[  2  12 -37 -37 -44  11 -37] = E
[-59  52  -2  -2  53  -2  53] = W
[-63 -63  44  24  27  23 -42] = A
[-63  40   7 -42 -14 -13   5] = T
[-63  48  19 -38  19 -10  49] = M
[-60  27   1 -43 -14  -1  35] = J
[ 77 -21 -30  37  -4  -5 -41] = D
[ 43  38  43 -38  43 -15  43] = Y
[-63  31  44  23  27 -33  -5] = H
places Y: [43] : 1 3 5 7
places E: [2] : 1
places W: [52] : 2
places A: [24] : 4
places M: [49] : 7
places J: [35] : 7

[ -7  22 -11  -6  19 -25  -9  -5   5  -6  -7 -11  -6] = G
[-14 -14 -18  -7   2  -4 -37 -15   7 -20  30   1  13] = B
[ 17 -21   6  -5  -5  18  22 -12  -3   9  -5  16  22] = Q
[ 11  27  16   4  10  -1  26  31   1   8 -38 -22 -11] = C
[-14  18 -11  -4   7 -21  23 -21  18 -20  18   3  13] = Z
[  1  -6   9 -20  -8   0  62 -51  -5   0  18  20 -19] = S
[  2   6  15   6  15  20 -71   3   6   3   3  -2  40] = R
places Q: [-5] : 4 5 11
places R: [6] : 2 4 9
places Q: [22] : 7 13
places S: [0] : 6 10
places Z: [18] : 2 9 11

[ 18  18 -70  18  18] -> X
[ -2  17 -70 -71  -7] -> L
[-20 -14 -38   5  17] -> U
places X: [-70] : 3
places X: [18] : 1 2 4 5
places L: [17] : 2
places U: [-38] : 3

[-26 -17  68   5 -16 -38  53  12 -90 -25 -44  40  77 -55  30 -19 -17 -63
   4 -52  -5 -44 -24  89  -7 -58 -42 -32  23  53  57  40  55  20 -37  52
 -76  31  39 -29  30 -28] : zate
[ 19  18  26  -3 -30  45 -15  67 -28  10  57   5  16 -27  14  18   7 -26
  27   8 -31  21  12   4 -42  51  36  27  14 -50  56 -20  34 -36  11  28
  -4  19 -69  92  50  31] : bod
[ 15  64   5   0   0  13  68  67 -90 -45  39 -53 -76 -15  -1 -52  41 -69
 -29  44  36 -39  11 -34  50  60 -42 -26  70  51  68 -36  63  22 -49  13
 -62 -66 -78 -33  -1  -1] : Kiga
[-11 -25  65 -13 -31 -10 -61 -64  61   7 -21  45  83  -1 -48  28  -9  18
  25 -37 -33  43 -22  93 -46 -68  35  11   2 -70 -45  11 -28 -46  17  -4
  70  45  35  92  31   0] : Safav
[-19  17  22 -11   9 -37  31 -32 -21 -47 -17 -16 -21   7 -42 -11  24   7
 -30  12  19  -3 -14  35  26 -27 -35 -32  21  28 -26   2   4  -3 -20 -10
 -11 -15  -3 -30 -10 -14] : zodi
[ 17  63  36 -10 -26  41  64  60 -89 -29  39 -46 -65 -14 -23 -44  45 -62
   1  44   9  -4   7  11  17  58 -26 -20  70  13  65 -33  61  -9 -44  17
 -45 -54 -81  35  48  28] : Kovi
[ 26  -8  31   8  -1 -23  22   5 -44  -4 -34  18  -8 -46  26 -12 -14 -29
 -10 -46  -1 -38 -17  31   4 -22 -14 -14  15  33  29  11  29  15   2  49
 -54  33  37  -9  22 -22] : zifa
[-26 -19 -14  10   2 -11 -51 -57  60 -27  59  18  14  35 -45   9  46  -1
 -13  28  35  41 -22 -30  50   8  36  29  17 -70 -29 -43 -20 -14 -19 -11
  69  14   3 -13 -13  30] : mus
places zifa: [26] : 1 15
places Safav: [11] : 28 32
places Kovi: [-23] : 15
places mus: [8] : 26
places mus: [35] : 14 21

[-29 -30 -28 -51 -29 -29  78  46  54 -28]  labu
[  6   3  -2  15 -19 -71  -2 -24 -17   4]  Der
[ 80  80  50 -29 -53 -53  16 -53  30 -53]  kul
[ 47  -2  47 -52  24 -52  47 -52   5 -12]  Zoter
[  6 -11 -11 -35 -45   6  33   6 -20  29]  godil
[-36 -16  -6 -10   5  53 -18 -10 -27  -2]  sofut
places sofut: [53] : 6
places kul: [-53] : 5 6 8 10
places sofut: [-36] : 1
places Zoter: [47] : 1 3 7
places godil: [6] : 1 6 8
places labu: [-28] : 3 10

[  0 -11 -53  38   8  32  29  -7  11  43  -5 -28   0  18  -7  10  16  52
 -29] = getem
[  1  -4 -27  22   4   4  18  -5   8  23  30   4   1   9  -4   7   8  30
 -16] = Nol
[  0  -4 -16  10   3  10   9  -2   3  13  -1  -8   0   5  -1  46   5  14
  -8] = Lat
[  7  -4  -9  15   2  12  10  -5   1  20  -4 -23  -4  10  -1  -4   9  -1
 -22] = zene
[ 11   3  -5  22  -2  12  18  -7   9  16 -10 -22   2   9  -3  10   4   7
 -22] = Mugi
[ 31  -9 -24  57   2  41  43 -19   7  65  -4 -85 -14  34  -3  25  28  -2
 -82] = nena
[ 31  -1 -49  53   1  38  45 -12  24  44 -22 -11  10  45 -11  18  10 -11
 -36] = zupas
[  0 -13 -33  20   8  21  14  -4   0  33   6 -24  -8  15  -3   5  15  21
 -24] = Kiv
[ 27   9 -19  60  -8  35  51 -18  28  41 -31 -54  11  21 -10  27  10  33
 -56] = Kalot
places zene: [-4] : 2 11 13 16
places Nol: [8] : 9 17
places zupas: [45] : 7 14
places zene: [9] : 17
places Nol: [30] : 11 18

